In the rows, zero is written as 128.
One turn sends every row of this set to another row. A few are shown first. Where does it send the rows asked after them?
fum: [115 120 146 132 128 132 142 142 130 176 110 142 127 141 140 112 116 145
 120 121 125 162 152 127]
vamo: [129 149 104 131 119 143 135 132 111 100 106 114 151 134 117 160 149 124
 120 115 109 105 115 114]
Zilun: [119 117  96 152 117 126 112 142  83 140 125 125 136 136  99 139 149 125
 151 126 111  76 120 118]
mus: [120 100 120 136 122 137 125 134 122 122 153 137 131 141  82 130 103 127
 140 158 101 105 107 139]
gib: [118 114  88 165 130 121 112 146  99 143 140 115 144 132 102 122 147 125
 136 120 120  80 117 129]
kan: [129 147 108 130 121 129 148 128 110 114 117 115 152 134 111 151 146 135
 123 115  94  91 107 106]
tudek: [123 134 156 143 122 104 115 137 132 132  85 123 113 113 141 113 132 154
 150 118 145 145 157 130]
Bopal: [124 101  93 157 126 119 108 134 104 146 130 122 135 136 107 131 155 117
 150 124 110  73 126 121]
pipo: [115 111  98 159 133 117 122 135 108 139 150 122 138 134  94 132 154 125
 135 131 105  76 122 112]
sope: [116 106  93 162 123 114 113 138  90 147 130 129 128 121 108 137 146 123
 154 123 110  82 112 117]
vos: [115 123 128 136 126 136 135 134 123 103 139 135 140 139  78 140 115 120
 142 153  98  98 105 126]
lagu: [124 113 156 121 117 118 121 132 140 134 110 117 130 130 137 112 165 138
 125 133 146 155 161 134]
Kesi: [128 115 147 138 153  99 120 137 133 152 121 116 112 112 140 101 123 166
 133 107 131 147 137 156]
kir: [111 121 147 134 131 132 143 136 125 173 112 146 129 135 141 108 109 147
 118 129 128 155 154 133]
lem: [137 144 112 117 110 146 144 117 114 102 108 123 144 135 118 159 135 131
 120 126  96 108 119 111]
Bot: [112 117 116 140 130 151 126 141 124 109 144 140 137 146  78 140 109 126
 130 149 110 115 104 137]
Dutu: [129 108  92 151 120 114 117 132  97 147 131 112 139 127 113 128 158 127
 138 122 114  71 126 118]
zaros: [123  96 119 138 106 141 128 136 116 121 147 128 130 153  86 135 105 132
 135 153 111 113  98 134]
popi: [130 139 157 147 119 106 114 129 134 124  90 116 112 117 145 113 124 156
 143 116 145 140 156 132]
ziz: [118 102 131 148 116 150 132 134 121 110 143 123 127 135  81 139 102 140
 134 144 102 110  99 127]
gapa: [135 146 101 133 121 153 130 115 109 105 124 122 145 141 114 156 150 129
 128 127  85 107 116 122]
dil: [123 107 124 135 115 140 126 140 125 113 139 132 134 148  79 132  96 129
 145 144  98 107 101 135]
Tugip: [127 129 140 122 137 100 123 141 118 147 115 129 134 120 143  83 121 117
 150 114 118 152 145 160]
godaf: [120 142 153 139 129 100 118 133 141 119  90 121 113 111 138 111 122 160
 148 124 136 145 153 131]
vap: [138 141 104 131 123 146 134 105 113 100 113 120 140 124 118 154 158 136
 128 116  92 109 110 120]
Med: [131 119 141 137 156  99 115 126 129 156 120 126 109 116 143 103 127 167
 133 107 135 138 135 159]
dum: [127 112 155 126 119 121 116 133 141 133 112 114 128 133 132 104 164 131
 131 126 142 155 167 132]
vudo: [110 119 147 150 150 108 114 133 157 147 117 139 104 121 144 129 128 152
 139 146 126 156 149 134]
sovut: [127 132 159 147 123 106 126 130 137 123  88 123 110 114 144 112 124 154
 150 112 140 145 152 139]
dib: [128 116 141 143 150  99 128 129 135 156 116 127 108 115 146 107 132 168
 136 102 132 144 135 156]
pibi: [110 122 147 134 132 125 148 142 120 175 114 146 123 137 141 109 113 144
 122 124 120 157 153 126]
ridu: [136 140 103 123 110 144 132 118 116 106 112 124 133 142 112 163 157 133
 123 105  91 113 125 115]
Tukel: [121 124 139 136 162  96 125 132 131 155 111 120 111 109 144 108 128 171
 130 108 129 137 140 146]
damos: [124 110 127 143 113 150 130 136 128 125 138 133 131 150  80 134 102 135
 136 138  92 109  97 147]
Vero: [124 112 164 129 119 122 127 132 140 136 111 114 127 133 133 106 166 138
 126 135 140 151 164 130]
Zusu: [124 129 136 125 133  93 121 140 115 141 123 124 133 115 149  84 123 119
 147 118 121 151 149 157]
Duv: [123 104 126 140 121 147 127 144 110 115 150 114 135 145  82 140 112 134
 132 141  98 101  99 136]
zif: [126 132 141 121 135  93 125 138 117 140 121 127 132 118 144  81 134 122
 151 121 115 151 144 158]
tive: [140 139 104 122 119 147 141 116 116 108 111 117 143 141 117 157 143 135
 119 107  91 105 120 111]
fizan: [118 122 148 145 141 112 112 130 149 146 117 147  99 128 149 138 119 146
 137 138 128 163 147 136]
Riz: [142 136 103 121 113 147 138 107 105  95 117 116 139 140 120 151 140 125
 120 121  98 113 122 119]
suro: [123 104 102 161 121 117 108 140  95 142 128 117 128 132 104 130 146 111
 151 113 107  74 128 131]
zofid: [116 114 147 151 140 111 120 129 151 142 118 147  98 124 146 130 127 146
 144 131 128 164 153 138]
nev: [127 107  90 153 121 122 118 127  86 151 122 123 137 136 117 129 148 116
 145 126 117  76 119 127]
Mori: [118 127 145 147 147 118 117 127 149 147 115 147 106 123 149 129 126 148
 137 135 122 167 154 138]

Tugip moves to dum
Mori moves to Kesi
And these:
pipo moves to kan
dib moves to sovut
lem moves to mus
Bopal moves to tive
gib moves to vamo
ziz moves to sope
suro moves to ridu
Riz moves to zaros
Med moves to popi
zif moves to Vero
Duv moves to Zilun
kir moves to Zusu
vudo moves to Tukel

One turn sends every row of this set to another row. A few are shown first. Where does it send the rows asked after them?
fil: [ 97 121  88 136 145 161 123 140 131 158 162 119]
Nom: [ 86 143 125 135 129 131 165 109 130 135 113 118]
Fet: [142 136  86 136 106 177 149  99 135 139 139 135]
pupef: [ 90 110 108 124 121 154 110 133 118 168 120 141]
tovup: [139  94 101  91 135 151 147 120 122 146 144 138]
Linud: [114 119  91 118 143 184 159 137  88 122 127 120]
Murus: [121  79 125 114 127 157 128 127 129 140 134 131]
tefu: [146 122 114 124 162 141 123 114 114 144 118 146]
lov: [116 139 106 130 140 151 131 121  78 143 160 154]
diniv: [105 144  74 142 134 155 151 135  97 146 136  95]
vabam: [116 107  96 131 142 149 162  92  93 140 129 168]
buro: [ 86 111  98 129 107 167 161 115 131 152 119  98]
nidub: [126 123  89 126 135 127 137  87 108 155 134  95]
nugi: [113 160  96 126 128 150 169 119 140 146 144 152]
sot: [129 130  96 131 150 138 141 148 120 167 116 103]
Rif: [ 75 128 101 162 140 138 140 109  95 137 129 132]
budir: [136 133 126 114 120 166 142 121 141 155 138  99]
mekaz: [ 92 148 101 138 141 120 143  90 106 153 136 136]
Dorud: [105 134 138 152 152 156 154 102 106 175 127 128]
kote: [135 122 124 140 125 185 162 114 121 138 136  96]
vep: [108 109 114 102 120 135 136  94 110 116 127 115]
kekol: [127 103 142 164 127 152 159 110 119 137 139 133]
ferof: [125 113 108 122 146 154 161 126 154 134 104 122]
vivuf: [117  91 104 132 126 148 131 104 110 133 173 136]
tesa: [143 137 116 120 154 188 147 112 112 154 149 131]
Gagag: [ 97 128 101 152  99 153 160 109  94 155 163 122]
Pade: [116 121 102 123 126 149 150 118 120 151 122 184]
Dobus: [ 96 115  86 138  95 162 151 112 102 139 114 153]
fep: [103 152 102 159 118 162 144 144 122 149 125 105]
loma: [118 115 100 132 131 138 172 149  92 139 110 144]

pupef moves to nidub
kote moves to Pade
tefu moves to Gagag
And these:
Fet moves to loma
Rif moves to budir
Dobus moves to sot

One turn sends every row of this set to another row. A few are shown first. Where does it send the rows asked after them?
tov: [144  69 130 132 130 129 125 138 124 106 126 115 130 113 137 131 142 132
 142 107 117 125 120 128 151 114 155]
sil: [132 108 135 150 153 112 131 142 126 125 136  90 143 144 152 118 122 113
 149 122 108 142 119 125 163 137 138]
Fibu: [142 145 132 142 146 155 157 128 133 137 134 162 117 146 130 115 139 127
 119 141 163 119 122 144 114 145 105]
Viv: [163 103 125 142 146 110 133 145 108 126 115  95 129 135 165 106 124 120
 137 129 125 136 132 138 142 125 143]
pedi: [146 124 114 140 141 141 112 121 125 129 143 103 128 119 129 116 154 116
 158 125 107 100  94 136 147 112 151]
seze: [144 129 117 122 123 147 140 134 122 132 154 162 108 128 112 135 148 141
  94 150 148 115 135 142 101 158 118]
Seg: [151 138 120 139 121 103 126 142 109 143 143 154 123 129  93 145 151 134
 134 111 127 127 168 143 105 140 127]
kivop: [146 111 117 118 107 124 129 136 113 115 156 153 101 127 110 137 152 135
  87 145 132 109 147 128 110 148 133]
Delu: [141 120 134 141 143 147 134 125 139 132 135  85 125 142 150 117 119 113
 135 138 116 131  91 119 165 136 137]
gev: [135 143 138 151 155 155 158 133 135 138 142 153 130 145 145 106 141 118
 138 133 154 123 111 140 129 133 101]
Bezur: [133 172 158 129 126 127 103 138  95 151 151 106 141 121 108 136 110 126
 122 134 114 116 119 150 131 131 139]
kes: [124 134 120 129  97 147 117 131 154 119 166 142 116 106 115 131 151 145
  94 162  99 125 138 119 136 130 123]
Kad: [152  95 130 122 145 125 127 157 107 128 129 116 116 122 162 143 134 115
 121 119 103 149 115 137 124 105 150]
nugeg: [152 116 122 126 128 134 116 136 119 148 133 116 107 114 158 149 129 108
 125 147 124 137 105 126 150  96 162]
mifiz: [140 138 112 141 119 108 126 147 116 126 141 151 113 142  91 147 139 134
 125  99 118 121 162 129 108 145 132]
Nepa: [103 124 132 142 133 119 148 119 151 125 132 149 143 136 139 104 140 137
 140 150 132 162 167 119 138 131 104]
lonub: [103 145 103 139 116 119 114 119 154 126 128 126 123 132  99 147 144 131
 135 128  96 153 161 128 119 128 108]
gibuf: [143 132 127 154 128 134 159 116 137 135 121 145 125 133 156  92 141 116
 145 135 159 145 142 132 124 116 104]
Fiket: [121 128 164 141 107 127 110  97 110 129 152 132 179 107 117 116 133 113
 124 125 151 121 133 139 134 115 139]
dut: [127 176 160 137 119 126 107 130  93 148 152 116 149 120 100 134 120 125
 118 129 122 117 129 155 123 131 136]
pime: [146 128 125 135 130 132 111 123 127 147 155 101 127 134 135 130 132 103
 139 131 111 144  91  97 142 102 152]
Gisak: [124 170 127 121  94 121 117 102 103 111 123  96 126 125 126 140 131 118
 107 145 120 142 140 157 126 106 116]
zoka: [ 98 116 133 127 169 145 151 126 136 132 129 148 134 151 146 111 132 128
 132 149 145 137 122 124 137 145 110]
tesim: [105 141 108 149 109 118 124 122 159 124 141 139 129 131 107 132 139 138
 137 132 111 159 172 119 124 133 105]
Rute: [118 120 158 107 116 126 120 117  98 125 124  94 134 128 106 132 101 126
  95 124 121 147 122 119 116 152 139]
zun: [173 113 139 144 134 144 134 141 122 139 130 100 118 125 161 109 119 120
 129 144 135 118 107 139 153 122 146]
derod: [146 146 128 161 128 124 155 128 137 134 124 157 130 131 139 101 142 126
 142 129 152 145 163 144 111 123 103]
tinag: [153  98 110 136 118 132 121 120 126 106 128 106 115 113 147 129 154 117
 148 129 123 113 112 140 155  95 145]
bug: [107 128 124 125 115 154 127 126 160 128 164 151 127 122 111 138 141 153
 103 166 121 139 138 117 138 146 113]
vifom: [126 130 152 121 119 154 123  98 116  92 123 112 161 134 124 117 133 124
 108 107 126 135 121 148 102 105 109]
rab: [115 111 142 138 142 125 152 129 139 135 131 153 142 135 155 101 134 138
 150 145 145 153 157 120 149 122 114]
Nik: [153 114 120 116 111 139 131 125 118 128 147 149 110 120 102 136 155 136
  84 150 145 120 131 130 100 149 124]
motub: [149 146 110 149 118 114 137 139 121 132 144 155 118 136 107 132 147 133
 134 112 134 133 171 146  95 140 112]
vitu: [108 154 102 152 108 129 111 127 158 126 135 132 118 122  97 137 137 129
 124 122  90 139 153 119 123 134 122]
Tafez: [136 166 124 124 101 116 113 116 103 110 122  88 120 122 137 139 124 110
 106 147 118 140 128 159 127 107 115]
vug: [116 126 135 132 107 153 116 133 162 124 168 142 128 112 105 147 149 146
  99 160 108 135 130 125 138 129 108]
Kor: [135 120 172 130  89 112 124 143 108 106 152 107 141 112 132 152 116 127
 104 126 119 151 140 144 151 116 123]
Zera: [120 124 176 130  89 123 122 136 111 106 151 119 144 114 124 157 119 135
 100 132 124 145 148 152 147 114 123]
gub: [129  90 121 133 153 136 117 127 122 123 128 104 135 119 121 116 141 123
 146 106 106 114 101 123 133 135 159]
rofi: [134 100 136 145 146 115 116 144 119 134 151 100 131 135 139 128 133  94
 134 108  98 149 105 116 114 116 143]
baf: [114 127 156 109 116 135 121 113  95 117 123 105 141 130 100 133 112 132
  86 124 127 143 126 129 106 147 134]
bofol: [101 124 142 126 151 149 150 123 148 129 149 158 133 148 130 121 136 138
 121 161 144 134 129 121 143 152 108]
lopo: [117 147 133  90 123 136 126  80  95 121 113 126 154 129 128 136 136 132
 126 131 137 129 137 141 142 117 142]
Fom: [102 131 165 126 130 146 121 117 117 118 133 136 149 120 135 156 127 117
 127 117 127 111 137 185 136 112 127]

Fibu moves to bofol
Delu moves to sil
Zera moves to Gisak
And these:
Fom moves to lopo
gev moves to zoka
gub moves to tov
lonub moves to Seg
kivop moves to kes
Tafez moves to Bezur
seze moves to bug
Kad moves to nugeg

One turn sends every row of this set to another row. A few are shown first. Where does it send the rows asked after them?
kizi: [104 144 136 113 134 105 160 125 156  93 135 131 167 121 139 142 104 126
 143]
kov: [106 138  87  72 147 134 140 133 165  97 166 146 169 108 144 141 124 135
 108]
mupi: [ 79 115 118 114 134 123 148 113 121  91 152 137 144 117 135 167 130 141
 100]
dedu: [ 78 120 118 111 140 129 139 121 140  89 158 146 147 116 129 148 137 138
 106]
nat: [117 138 101  84 174 136 140 142 119 103 166 124 190 118 157 144 116  98
 119]
doni: [ 72 146  97  86 161 132 168 151 145 115 151 118 141 106 173 141 107 120
  96]
vopav: [ 88 152 111 114 137 149 153 110 151  99 142 151 151 145 159 158  97 124
 149]
datam: [ 86 153  96  98 144 150 155 108 146 109 151 159 145 143 165 157  94 124
 151]
Lomez: [ 62 113  85 106 116 130 169  93 106 105 123 153 171 130 180 127 126 130
 110]
Mefir: [ 65 156 104 114 149 140 185 137 107  88 156 135 145 139 169 108 102 130
 109]
Vonuz: [ 85 126  75 104 158 149 171 128 126  89 117 160 161 139 142 155 117 170
 140]
vibu: [126 147  79  67 129 106 141 127 125  96 134 141 177 147 184 149  86 129
 129]
kivuf: [109 124  83 124 167 118 164 137 129  93 111 154 181 162 180 138 132 141
 136]
benif: [ 86 150  95  80 135 111 180 130 117 128 158 125 172 143 182 110 111 103
 142]
rezel: [111 109 124  82 113 115 159 124 120 100 156 142 193 132 148 127  89 110
 129]
goviv: [118 138  93 111 141 117 197 101 103 101 115 131 138 145 164 146  88 130
 105]
Mubup: [ 84 134 108  81 150 132 179 102  90 105 145 150 146 129 191 165 101 142
 109]
sarup: [ 89 133  91  85 143 119 166 114 113 146 114 145 169 114 144 148 150 109
 106]
gazo: [119 126  84  80 172 121 164 146 111 137 140 159 159 128 169 109  91 148
 107]
kuz: [ 93 106 132  90 139 131 178 131 109  74 131 127 134 142 156 121 111 126
  99]
Kulo: [102 132 114  89 156 152 176 157 108  64 144 147 147 141 165 113 124 121
 109]
zut: [ 67 165 101 115 139 143 177 147 103 100 153 141 146 130 163 110 108 147
 109]
zag: [ 91 138  92  74 130 108 186 115 123 143 150 132 176 146 172 124 103 105
 138]
Fulo: [ 79 126 117  86 144 123 186 105  95  95 140 142 134 137 183 155  98 139
 100]
mes: [125 109  74  90 147 118 151 166 123 107 137 129 158 152 160 144  94 148
  92]
Sobe: [100 137 100 102 103 103 155 118 111 115  99 127 166 138 139 140 134 146
 130]
Sesuv: [102 120 130  90 116 135 154 141 116 137 150 165 155 141 160 125  90 118
 107]
Vot: [101 139 116 133 141 122 155 165 122  98 124 164 189 133 139 152 122 132
 105]
sudil: [ 98 131  88  97 118 110 186 112 135 142 123 163 196 131 150 136 128 131
 120]
nis: [ 98 128  73  82 137 120 168 140 105  70 124 120 196 133 160 109 136 129
 120]
tiz: [127 120  66  88 144 126 152 169 116 119 131 139 167 150 159 141 101 157
 105]
Velib: [ 91 123 123  99 119 137 156 140 115 141 148 178 147 138 151 125 101 129
 107]
gok: [105 133  90  99 101 100 150 125 111 131 113 128 168 149 142 129 122 153
 116]
Rugo: [ 88 132  64  77 144 125 162 148 112  75 137 125 191 123 153 112 141 128
 117]
tives: [108 130  84  96 163  87 173 117 115 113 112 123 170 105 156 158 129 134
  93]
fesu: [ 97 135 107 113 159 127 196 108 118  86 133 114 149 150 168 119  91 107
 121]
kopa: [128 136  82  89 180 129 151 133 113 128 142 175 164 117 155 146 120 153
 120]
Vuku: [101 126 101  74 138 124 147 115  99 101 139 131 179 124 172 127  91  79
 125]
tolu: [108 135 103  91 183 140 141 140 131 100 161 133 191 130 162 159 129 110
 127]
suse: [120 129  78 119 173 127 152 138 126 100 116 161 178 148 175 150 132 153
 134]
bigur: [ 78 144 123 115 126 118 153 138 124  92 104 125 147 114 131 146 119 117
 121]
pir: [ 88 148  62  72 142 143 136 120 130 108 144 126 160 115 139 128 139 112
 115]
rubiv: [106 143  59  85 138 140 167 145 112 121 128 161 169 139 136 139 119 166
 140]
vizit: [118 130  95 100 168  94 172 128 118  99 115 111 169 107 154 156 120 134
  89]

datam moves to vizit
mes moves to zut
And these:
vibu moves to doni
Kulo moves to Vonuz
dedu moves to Sobe
vopav moves to tives
kizi moves to sarup
Mefir moves to suse
Vuku moves to kov
kopa moves to kuz
mupi moves to gok

